One vector is turned by the same rotation once a tick. Each row is the vector after some number of ticks, and that number follows the row.
The counts run from 0 to 973.
[178 128 157 129 142 131 140 160  74 105 109  68 116  92 135 143 108 120
 156 124 184 103 101 114 173 115 128 123 120 134 138 123 163 167 115 120
 133 119 135 120  99 142 113 133 194 130]
546
[208 104 148  91 138 136 122 147 147 131 149  90 146 110 113 133 112 174
 100 128 131 180 136 109 121 127 108 112 101  97 133 151 150 195 153  92
 131 124 141 169 142 147 103 133 119 148]
569
[119 148 172 126 101 130 136 120 115 168  89 137 122 168 182 123 120  94
 115 135 139  67  90 143 171 123 183 157 132 117 112 128 128  63 109 146
 139 131 123 134 125 136 173 124 145 109]
643
[ 96 157 121 102 100 149 148 103 151 156 143 194 145 186 141  99 157 126
 137 114  84 107 161 114 127 124 129 142 116 106 114 130  92  92 154 129
 107 157 156 143 155 136 171 153 121 130]
776
[ 84  93  94 168 117  92 122 148 150 102 101 123 141 129  96 126 149 149
 105 104  77 119  87 125 101 134 111 146 167 143  81 141 108  92  63 114
 133 106 130 104 104  98 136 123  95 124]
887
[131  99 132 139 155 121 117 122 121  81 142  89 186 105  81 112 119 121
 120 149 122 181 132  80 132 137  86 128 142 103 111 130 129 144 149  67
  91 109 149 140 123 134 128 153 108 173]
685
[160 162 163 103 131 140 149 128  94 132 102 148 160 106 143  90 133 113
 122 171 104  95  69 115 158 161 120 130 115 136 101 171 107 104  97 106
 131 117 121 101 111 153 148  89 126 178]
650
[155 126 157 156 126 115 129 131 160 135  85 125 121  93 144 114 143 129
  97 187  92  91 141 119 164 109 137  97 128 178 161 129 161 104 139  76
 143 133  97 148  83 101 166 128 125 124]
823
[ 99 155 116 128 140 133 138  97  96  98  98 161 133 111 150  84 155  92
 150 135  95  89 103 111 129 109 100 112 123 169  97 109 110  78  95 138
 109 114  91  86 119 128 154 140 156 148]
799
[162 155 148  71 139 132 148 101 107 117 164 155 167  99 124  92 140 142
 116 150  86 118 145  82 160 149 110 138  95 139 139 178 123 131 154  71
 132 138 139 156 106 141 140 101 114 160]
383
[116 126 127 148 115 134 122 142 121 131  87 139 162 143 120 120 164 119
 112 132  89  97  61 165 136 150 143 131 151 131  61 174  93  99  64 121
 115 102 128  74 120 115 139 134 124 156]
346
[ 87  92 121 117 120 139 142 147 145 125 123 103 114 156 143 130 109 179
 144  50 170 147 125 125 133 129 180 140 134 141 152 121 152 133 104 138
 149 129 157 149 145 124 118 147 140  42]
608
[193 136  93  83 121 112 129 139 147 126 139 142 108  96 110 120 162 162
 106 134  84 115 138  86 102 106  56 118  89 115 103 133 134 174 127 108
 125 111 120 150 129 107 110  99 141 144]
297
[165 162  93  96 100 135 166 122 149 148 108 159 118 125 155  97 144 103
 153 185 141 122 115  96 111 115 102 130  79  77 123  73 137 124 123 123
  97 157 115 140 168 142 117 127 143 142]
290
[143 117 120  95 159 141 119  95 121 100 172 121 161 106 107  97 131 177
 117 118  90 150 156  80 113 106  76 105 106 136 130 137 157 166 182  90
 105 129 138 136 101 115 123 151 147 154]
687
[121 139 122 120 142  83 138 106 110 106 122 139 153 121 119  92 145  90
 142 158 117 105 100  73 151 135  69 149 130 103  81  84 132 120 126  97
  88 125 135  85 118 102 122 147 164 177]
682
[161 137 159 112 148  87 135 137 119 115  99 134 124 101 156  88 115 121
 155 124 142 110 106  69 156 143  79 132 150 168  88  73 145 130 105 116
 148 105 146 116 105 131 146 134 191 142]
125
[111 107 110 150 123  78 142 177 153 105  80 149 134 113 117 107 152 146
 131 120 103 113  91 113 132 165 107 151 162 166  87 124 110 106  47 110
 144 100 142 104 125  94 134 110 109 113]
886
[159 130  90 133 119 162 156 165 106 123 104  98 116  78 136 117 126 179
 129 122 125 138  77 143  89 129 134 108 114 158 142 150 141 147  66 128
 151 114  98 112 110 141 102  82 144 122]
734
[123 119 127 112 150 123 129 105  57  90 131  83 162 101 127 113  81  98
 124 140 150 152  77  76 115 135 111 150 127  93 108 116 139 125 112 108
 120 122 132 117 112 149 123 113 132 186]
952
[136 128 109 137 126 101 133 142 142 127  67 119  74  98 153 140 147 110
 126 142 143  80  74 132 126 105 126 122 120 126 110  78 164 115  76 140
 127 116  97  87 124  79 107 133 172 102]
157
[152 141 110  89 110 130 165 135 147 149 109 143 102 138 133 143 172 131
 143 139 159  86  90 139 150 119 153 155  84  66 126 129 151 146 116 128
  80 140 135 106 178  83  82 138 165 105]
172
[165 146  64  93 118 109 158 143 137 122 131 156 102  99 117 108 173 145
 168 114 126 103 137  87 108 115  68 126  88 115 121  94 130 178 118 116
  93 124 137 127 156 112  98 118 175 136]
23
[107 150 113 112 136 126 149 124 116  99 120 195 162  99 120  80 167 110
 149 140  77 103 133 109 134 143  95 116 125 161  87 157  80  94  82 102
 114 105 118 109 134 132 149 111 107 162]
228
[154 139 135 144 130 141 124 154  79 102 135  91 116 112 104 146 128  55
 142 120 136 105 147 123 146  91 109 111 138  99 117 160  82 127 115 112
 117 106 132 162 122 192 153  96 127 172]
935
[ 92 134 127 121 134 134 146  95  55  98 149  97 164 143 124 103  88  84
 161 122 168 140  94  88 147 140 123 168 141  73 124 110 111 122 117 105
  93 130 156 128 124 163 131 140 144 172]
106
[117 147 163 103 117 148 162 142 145 151 110 182 130 164 143 124 165  99
 166 115 154  85 131 158 185 142 170 130 113 128 105 158 100 107 106 124
  85 134 150 113 180 134 136 148 151 106]
627
[126 140 133 100 132 152 153  90 133 137 122 145 146 116 171  67 110 148
 174 148 135 149 133  71 134 119 121 115 109 152 151  67 154 113 153 127
 116 168 135 137 135 143 146 175 163 120]
406
[173 114 110 168  77 120 139 180 179 157 101 114 119 137 101 137 147 155
  99 139 104 109 145 153 136 123 148 123 141 116 139 159 114 132 120  90
 145 138 147 179 104 110 156 106  94 103]
182
[117 128 162 119 150 131 119  82 112 138 117 132 146 128 159  94 143 153
  97 134  89  89 116 125 152 108 141 109 116 192 139 142 175  94 163 103
 148 138 103 112  69  89 158 159 152 107]
250
[127 112 100  87 131 127 149 128 110 111 145  96 126 119 114 128 116 137
 166 102 194 155 113  81 115 124 110 148  92  62 133  86 145 176 115 121
  89 126 143 132 180 134  73 137 152 126]
21
[156 125 109 104 110 168 159 139 129 138 139 131 173 120 121  95 123 215
 110 152 110 156  89 137 118 180 166 127 103 126 155 172 129 150 123  91
 137 162 146 137 113 133 115 105 109 134]
468
[145 131  82 107 109 122 147 119 182 139 117 164 139 120 148  80 132 206
  99 150  63 147 113  96  77 136 112 124 104 144 131 101 153 118 119 116
 143 147 114 141 123  96 125 126 110 107]
587
[110 157 101  92 128 163 160 151 108 122 130 188 124 120 114 103 188 132
 184 100 123  81 129 147 143 137 129 122  94 149 108 161  92 141  89 129
  99 121 143 101 156 136 115 124 173 114]
900
[111 132  90 118 122 143 135 148  82 118 147 114 101 153 114 133 118 124
 156  48 130 128 150 124  90 101 108 133 135  99 119 141  71 146  98 159
 124 112 157 151 141 175 129  99 140 130]
208
